Each path is a new rotation, seen through one point. The rows after it are directions, each followed by how far the rotation turns it, in degrees per step (0 if it stays put).
Each turn is a multiple of 5 degrees from 10 to 175, or 0.
Each row of a path follows its step; steps can be skipped.
Path 1:
step 0: [  4 -33  31  12 -41 -19  16 -15 -14  14  15  -9   5  -5 -39 -12  -7   0
 -29   3 -14  -3 -21  11  22   0 -36 -33  13  62 -10   3   7   1  19 -23
  10  -4   7  -1   5   4  16   7  37 -22  19 -63  62 -38  -7  28 -23  15
  22   8]
step 1: [ 17 -26 -41   4 -33 -22  -7  16 -13  14  18  16 -16 -16  23  46  20  -5
 -41   4  24  22  14   2  55 -14  20  17  -9   0  -7  -4  50   1  24   1
  -8  18   6  25 -16 -27  -2  19   2  12  16 -31 -20   4   6 -39 -33 -19
  11  65]
step 2: [ -3   0 -34  20  45 -29   1  13   4 -23  11  25 -11  22 -11   8  22 -22
  10  -3 -25   9 -30  10 -25 -12  11   5  29  27  10  31  19  -7  -8  -6
 -27  38  47  71 -15 -26 -14 -15  10 -27  -2  35 -43 -36  -7  21  14  14
  27   9]
step 4: [ 19  29 -18 -59   4 -18  -6  -7 -25  13 -25  39  -7  -4  45 -45 -20  -6
  30 -24 -21  -6 -12  12  -8 -10 -11  42   8  17  12  11  14   5  21  35
  31  -2 -31  -4   0 -13 -11  24   9  35  19  29  -8  27  38 -22  -2  13
 -19 -51]
step 6: [-18 -21  28   2 -28 -11 -12 -51 -16   2 -20 -34   3  -5   0  13  21 -12
 -16  36  13  17 -28  40 -20 -15 -39 -45  -3 -30  31  16  14 -15   3   2
   2 -34 -12 -31  41  26   4  10  34 -42  20 -11  24  -6  21 -26 -13 -26
  11 -31]
step 7: [  9   5 -13  30   0 -19 -24 -14  -9   2  -2  15  35 -25 -41  40 -16  -9
   2  50  39  25  48 -29  -9 -16 -27  13 -28  11  -7  20  22  18 -32   6
 -29 -26 -18   6  -1  26  -8  30   3  41  11  13 -23  25   0 -45 -10  -8
   6  38]
step 12: [-32  24  17  19 -27 -14 -16 -63  39 -16 -19  -8  -2  -9  35  19  45 -17
 -12  10  21 -30 -20  45  14 -19   4  -8 -28 -34 -15   3  24  -8 -10   7
   2  18  25  32  -1   6   6  17 -15 -32 -35  36  15 -37   7 -15 -14  21
 -29 -21]
step 15: [-26  32   8 -38   9   8   8 -23 -52 -13  13 -17   5  25  23   5 -21  17
  -8  13  10 -23   6 -12 -34   4   5 -26   7 -26 -12 -28 -36  33 -17 -27
 -13  25 -21   1 -16   7  43 -70  10  26   2  27 -17  38   4  16 -25  21
  25 -10]
step 16: [  2 -26  18 -31  -9  38  86  -4 -16  18  -1 -22  10   7 -39 -30  -5  28
  -9 -12   1   3   6 -32   0   9 -67 -14  14   5  17 -27   4   1  -6 -38
 -16 -20  15 -24 -14   3 -22  10  33  13   2 -20  33 -19   5  -6 -20  29
 -13  -2]
step 17: [ 23 -24 -31  38 -11  19  -1  31 -13 -22  12 -15  -2  28  25  28  11  25
  -3  -1  -4  -4  22  32   2   0 -27  -8 -55  14  -2 -57  52  -7  42 -33
  12  14   0  -8  -8   4   0  21   5  34  13 -48 -18  21   3 -23 -16 -35
   6  -1]
Directions:
[  1  -4 -12  -6  -4  -9   3  -9  -5  10  -1   4   1 -11   6  -3  -7   3
   1  10  11  -5   7  10  -5   5  -2   2   7  -8  -4   3   3  10  -2   1
  -7   7   2   4   4  -7  -7  -3 -18  13   4  12  -1  -3   0   0 -12   1
  -1  -1]
130
[ -8   1  11   1   0  -5 -10   6   1   2   0 -11  -3  -7   5 -14   0  -2
  -7  10   4  12  -6  -5  -4   1  -2  12   8  12  -5   4   6  -3  -1  10
   5  13   8   2  -4   0  -4  -2   9   1   4   5   6   2   6  -9  -6  -9
  11   2]
10
[ 10   7  -3   0  -9  12  -2   0   1 -10  -2  -1   2  -7 -11  -1  12   8
   0  14  -5   9  -9   8   7   1   1 -15  10   3   3   5 -15  -6   2  -5
  -1   5  -4  -2  -9  -3 -10  -1   1   4  -9   9   1   2  -1  -1  -6   0
  -4  -4]
110
[ -1  -2   8   6  -3  -6   2 -14  -6  -4   7  -3  -7   3 -11   5  12   4
 -11  -3   4   1   2   5  -2  -6   3  -1  -9   9  11   0   0   8  -1   3
  -8   9   6  -4  -3  -4  -6   3 -12   5   5 -10   3  -5  18  -4  10  -7
  -8   0]
65
[ -1   1  -3  -2   1  11 -11  10  -9  -1   0  -2  -2  -3  -7   7  -7   6
  -3   6  10   1  12  -1   3   9  19  -4 -17   6 -13  -1  -3   0  -4   2
  -7   7  -1  -5   0   1   7  -5   0   7   1  -7  -8  12  -5   0   1  -2
   6   2]
175
[  6   0  -3   4   3 -10  -7   6 -10   5   7  -6   3  -6  -9  -2  12   0
  11 -18   1   3  -5  -3   8   3  -8  -1   2  -2  -8  -8   6   1  14  -3
  -1   5   3  -1  -4   8  -1  -1 -10  -4   4  13  -7  14  -5  -5   7  -4
  -4   1]
115
[ -2   9   1  -5   7   4   9  -2   4 -13  -2   8  -1  -1   3   4   0   8
  -1   4  -9   0  -2  13 -12  -8   2   2   6  -3  -4  -7   1 -12  -3  -3
   4  11   6   2   2   9   7  -4 -16  -7  11   0   2   1  -9  -3   9  -9
   7  11]
115
Path 2:
step 1: [ -8 -38   2  45  28  22   3  25  22 -14   0   3  -6  22  13  -9  20  10
 -43  -5   1 -14  31  -8  29  30 -10   5 -14  41  15  34 -36  19  -3  23
 -32  66   7  13  11  16  14  21  11  13   3  -1  36  16 -35  32  29 -17
   4   1]
step 4: [-10 -35  25   1 -18  -4   9   9 -14  -2 -11   4 -43  41  26   6  -4  19
 -11 -28   2  -1   7 -38 -23  20   6 -39  22 -12  19   0  -1 -34  40  23
 -37   8  24 -28 -20  23  23  25 -34  15  43  46 -25  -5  13  -9   9  -4
  32 -21]
step 5: [ 17  30 -44 -35  -7 -18  35   2  45   0 -33 -15 -23  -1  -5  -1  -7  -8
  35  -6  27  19  -6   9  -9 -14  49   6 -38  31  -3 -24 -39  19   4  50
  -7 -24  -8 -12 -35  -5  35 -22  27   4 -30 -13  10  -5 -19  28 -11  -6
   2  -8]
step 6: [  9   0  20 -15  -2  -7 -30 -13   6 -35  -7  21  17   7  -7 -44   4 -22
   8  -7 -16  29   7 -30  -9  11   2  33   4 -10 -35 -21  38  21 -26 -29
 -31  51   8   2 -28 -26 -65 -19  40  18   6  11  22  19   4 -27  -4 -18
 -17  19]
step 7: [-12  -6   2  -7 -10  19  26  19 -20  22 -20  -9   3 -10  10  14   2  -2
  29 -12 -29 -38  -9 -41  -3 -37  -7 -20  20 -43  21 -29  15 -12 -28 -13
  16 -18  30  23  12  38   8 -16 -36 -38 -23 -14 -25  16  52 -39 -27 -22
  13 -19]
step 10: [ 71  -9   6  -3  16  12   0  47   2  14  19  -2   2 -40   8   5   0   7
  -5  -5 -24  -6   8  55  12 -16  -4   3 -23  -6  -9  15  57   3 -39  12
  28 -10  15  -1  12 -37   0 -20 -16 -38 -55  -7   8  10  -9 -13   8  23
  -6 -18]
step 11: [-12 -39  -5  39 -15  -6 -13   3 -34 -33  27 -19  -6  31  -9 -16  17  -7
 -36   3  19   7   5  11 -34  -7 -33 -31  49 -18  -8  10   7 -19  38   9
  17  44   0  13  28  -8  11 -28 -22   7  17  16  29 -38  34  20  25 -39
  -7   3]
step 12: [ -2  35 -28 -31 -14  11  21  -9 -25  -5  -1 -21  -1   3  43  30  -9  20
  -3  -9   3 -55 -30   7  14  -5  29 -21 -17   2   8 -20 -35 -26  59  22
  -3  -7 -16 -27 -48  -9  23  34  -4 -17   3  34 -31  19 -25  11  18  -7
   8  11]
step 14: [  4 -52  -2 -29 -15 -14 -25   5 -23 -12 -37  12   7  13 -11 -49  15   7
  17 -11 -14   8  44 -54  25 -18  47 -19  16  23  -3 -17  12 -27 -11 -15
   9  13  35  32  -9   7 -10 -15 -35  19  -9  -1  -7   5  11 -31  27 -33
 -22  -1]
step 17: [ 21 -34  19 -17  -8  -1  -4  15   6  37   4  38  15  -4 -25  -5  24  23
  39 -16  -5 -40 -27  -8  18  18   6  -9   5  -4  31  26  -8   1 -45  -2
 -31 -29  21 -31  23   6  -1   2  19 -12 -42   3 -37  41 -24 -22  44  21
  -7 -28]
Directions:
[ -9   6  -4  -6  13   2   5  -5  -2  -7   2   5  -9  -5  -3   7   3  -4
  -5  -9  -2  -7   4   7   4   0  -4  12   0  -8  -5  -7  12   2  -4  -7
   0  -2 -10  -3 -15  -2 -20   3   0  -6  -1   7  -7  -3   0   0  -5  13
  -2   6]
110
[ 11  -5   8  -8  -3 -14 -15  -2  -2   9  -7  -7   4   1   1  -1   6  -7
  11  -5  -2 -14   3  -4  -6   0  -3   1  -1  -3  -3   3  11  -6  -2 -11
  -8  -2   3   4  12  -6  -1   0   2  -6  -9  -1   6 -10  -6  -1  -5  10
  -2   9]
100
[  6 -12   4   1  -7  -5  13   2   1   0  -3  -5  -6  -7  -9   6  -4  -3
 -11  -2 -13  -3   1   0  -1  12  -1  -3  -5   8 -10 -16   2   5   6  -4
  11  -6   0 -15   5  10   3   3   1  -2  -1  -5  13   0   1  -3 -10   1
   0  -3]
130
[ -8   3  -3   0   2   2   2  12 -13   2 -11  12   8   3   5   0   2   0
   9   0  -1  -1   6  -1  -2  18   9   0   5  -8   4  -8   3 -17   1 -11
  12   3   7  -9  -2   9   6  -2   1   1  -3   3  -9  -1  -8   6   3  -4
   1   1]
145
[-13   0  -3  15   8  -1 -13  -1   7  -6   0   8   8  -4  -6   2  -1  -3
   2  -4  -9  -7 -11  -5   5   4  -5   2  -6 -10   0   5   3   2 -13   5
   0  -9  -6  -2   6   5   3   3   8  -1 -11  -2   3  -3  -2 -10  -5 -14
   3 -10]
40
[-14  -4   0   6  -4  -2  13  -6  -6  -7 -13 -12   0   2   6   7  -2 -10
  13   0  -2   4  -3   1   7  -6   5   6  -2  -5  -1  12   5   2   9   4
  -2   0   0  -1   5  -3  -4   2   0  -1   4   3  13   9 -16   9   3   5
   4  -8]
100
[  7 -11  -7 -15  10   4  -6  -9  -3  -2  -4   5   2   3   6  -4   8   0
 -10   8  -7   1  -1 -13   4  -1  -9  18  20   3  -2   2  -4   0   6   1
  -2  -1  -2  -8   7   2   3   1   0   5  -2  10   2   6  -2   5  -3  -5
   0  -5]
140
[  3   0  14  -3   7  -3  -2   1   0   1  -4  17 -14   4   5   2   2 -13
   5   4   2  -8  -3  -7  -7  -8   8   0  -6   0   1  -5  -7  12   6  -3
   8  -4  -2   5  -3   5  -1 -14   7  10   6   5   1  -3  -3 -11   7   4
   4 -10]
35
Path 3:
step 0: [ 22 -26   2 -15 -18   4   8 -12  31 -17  57   9  30 -18  -8  15  38  17
  -1  30 -13 -40   7 -26  -5 -33  25   1 -21   9   7  30  15 -50  26 -33
 -30  22  -1  -8  35  -2  10  -5   8   2 -29  28  31 -34  18   4 -18 -29
 -31 -33]
step 2: [ 33  -1   8   1   6 -25   6 -21 -23 -11  20  49  45  28 -19 -23  -9  31
 -12  35  59  14   2  16  35  22 -50  18  16 -17  31  27  30 -30   8 -36
  -5   1  26  -7  -1  29 -24  -2 -22 -15  10  -3 -12 -29  -1 -13  23 -19
 -13  11]
step 3: [-15 -20  11  -8   7 -15   8  -7   7  31   8   3  20  11  15  -9  24 -22
 -42  12 -35  36  -4  20 -23 -17  49  26 -20  22   1  16 -41 -46 -13   2
 -34 -15 -40   8   2 -48   6  -1  11 -63  21  13   4  34   4  18 -11  -6
 -19 -36]
step 5: [ 20 -12   5   4 -22 -13  -1 -24 -24  10  15   3  29 -37   0  11   4 -15
  -6  -7   4   7  30  31  36  14  16  26 -33 -20  26  12 -25  11  38 -24
 -23  33  39  -2  10  -2 -23 -23   5 -17   2  12 -78  -6 -42   1 -28  34
 -19 -40]
step 6: [-22  21  22  16   5 -17  20 -36  21   5 -41  10 -33  14 -35  -1  -4  12
 -19 -42 -26 -16 -41   5 -21 -24  14  12  20  48  17   1 -15  13  -6 -24
  -1 -15 -17  -3 -44 -28 -43 -45 -18  -8  13 -16  32  15   8  -9 -35 -37
  15 -12]
step 8: [ -3 -45 -12   0 -53  37  56 -30  -2   4  12 -20 -26 -45  21  -1  30   0
  -1 -33  22 -38  -6  -5  35  -5  -5   5  11 -32  -4 -12 -47 -15 -33   9
   0   7   0 -27  -3 -18 -29 -31  -2 -33   7 -18  -5  16  14   1   5 -19
 -16 -41]
step 9: [ 18   9   1  -6 -17  -3 -15   0 -14  11   9  12 -18 -25 -10 -14 -38  -8
 -27 -19 -26   1   2  12 -87 -42  22 -10  41  -2  38   6  -8   9  11  -7
  31 -39  10 -15  -5  23   9  12 -21  41  -5   8  22  -6 -12 -52  17   3
  51 -13]
step 11: [ -3 -15 -15 -30  -6 -33  -6 -42  -9  -7  36  39 -28 -19  19 -42   8 -47
  49 -39 -10  17  -3  -2 -17 -17  -1  28  22  15 -22 -15 -16  -2 -19  24
 -20   7 -44  -8 -14 -10 -39  18 -17  23   8 -13  -7  25 -11  11  49 -36
   5   3]
step 12: [-17 -20 -26  14 -10  11   9  20  14  20  45   1  11  13 -29  31   7  22
 -21  15 -37  -2 -19  11 -50 -21 -41 -45  11  20  40  -7  16  -9 -21  -3
   4  23  29  29  42 -37  28   8   1  37 -20 -10 -34 -19  25 -19  10   6
   7  25]
step 14: [ 17  41 -30   8   5   5  -3 -16  22 -29  31  20 -20  46 -12  54 -10 -11
   9  -8 -13 -13  33  12 -23   1 -30  36  60  25  38  -3   6  12  -7   1
 -21 -24  -6  -2  -6  23  -5  14  22 -14  19 -47 -24 -16 -31   6  26 -41
   6   6]
Directions:
[ 13  12  -1   0  -1   6   2   6   9   8  -3   2  -6   1  -5 -16   0   0
  -2  11  -6   9  11   7   9   6   0   2  -7  10   4  -6  13   4   2   3
   1   2  -2  -2  -1  -3 -17  -3  -3   3   3 -10   4   1 -12  -7  -3  -9
  -1  -1]
85
[  0  -1 -12  -4  -3  -3   6  -4   7  -2   9  -4  -4  -1  -2   8 -11  -3
  -2  -8 -10   7   5  -6  -2   3  -3  -2   8  -9 -13 -16   3  10  -5  -5
   3   8   2   0  12  -3   1   1  -5  10  -6 -13   1  11   3   0  10  -1
  13  -4]
20
[  1  -2  19  11   4   5   1 -13  -5   8 -14   4  -4   3   4  -2 -14   6
  -7   1   0   0  -8  -5   1   5   4   4  10  -1   7   7  10   5   7   0
  -2   4   9   7   6   4   1   3  -3  -2  -2  -5  -8  -2  -4  -3   6   4
  11 -12]
95
[  7   0  -6  11 -17 -10   2 -11  -2  13   2  -6   4  -5   8   5  -2   4
   1   1   3  -1   1  -3   7  -3  13  -1 -17  -7   0   1   6   4   3  -3
  -5  -3   5   6   4  -5 -10   5   3  -3   5   3   7   0   9  16   5  -6
  -6   0]
140
[ -3  -1  -2  -5  -5   7   4  -8  -6   3  -2   5   1 -18  -2  -8   6  -1
  -8 -11  -7   1  -5   7   4  -5  -9  -4   7  -3   6  -8  -5  16  -6   1
  -9 -16   7   4  -3  -8  -8   0  -7   1   3   6   6  -4  -5   0  -3  13
   1   2]
20
[-11  -3  -7 -11   3  -3  -5   4  -7   6 -14 -15  -5   5   4  -6   1   5
  -1   2   7   0   8   0   1  -1 -16   5  -6  -8  -3   2  17   1  -6  -3
  -3  -1  -1 -11  -6   5  -5   4   1   8  -1   1  -9  -4   6   9  -3  10
   4  -7]
125
[ 10   7   5  -2  -2  -4  -3   3   0  -1   1  -4   4  -7  -4  -3 -12 -19
  -2   3   1 -10  -6 -10  -3  -4  -3  -1  -6  -9   9  -1   7   2  -4  -3
   9  -1   3  -9  -2 -12  -1 -19   7  -6  -1   0 -10  -2   7  -8   7   7
   0   6]
95
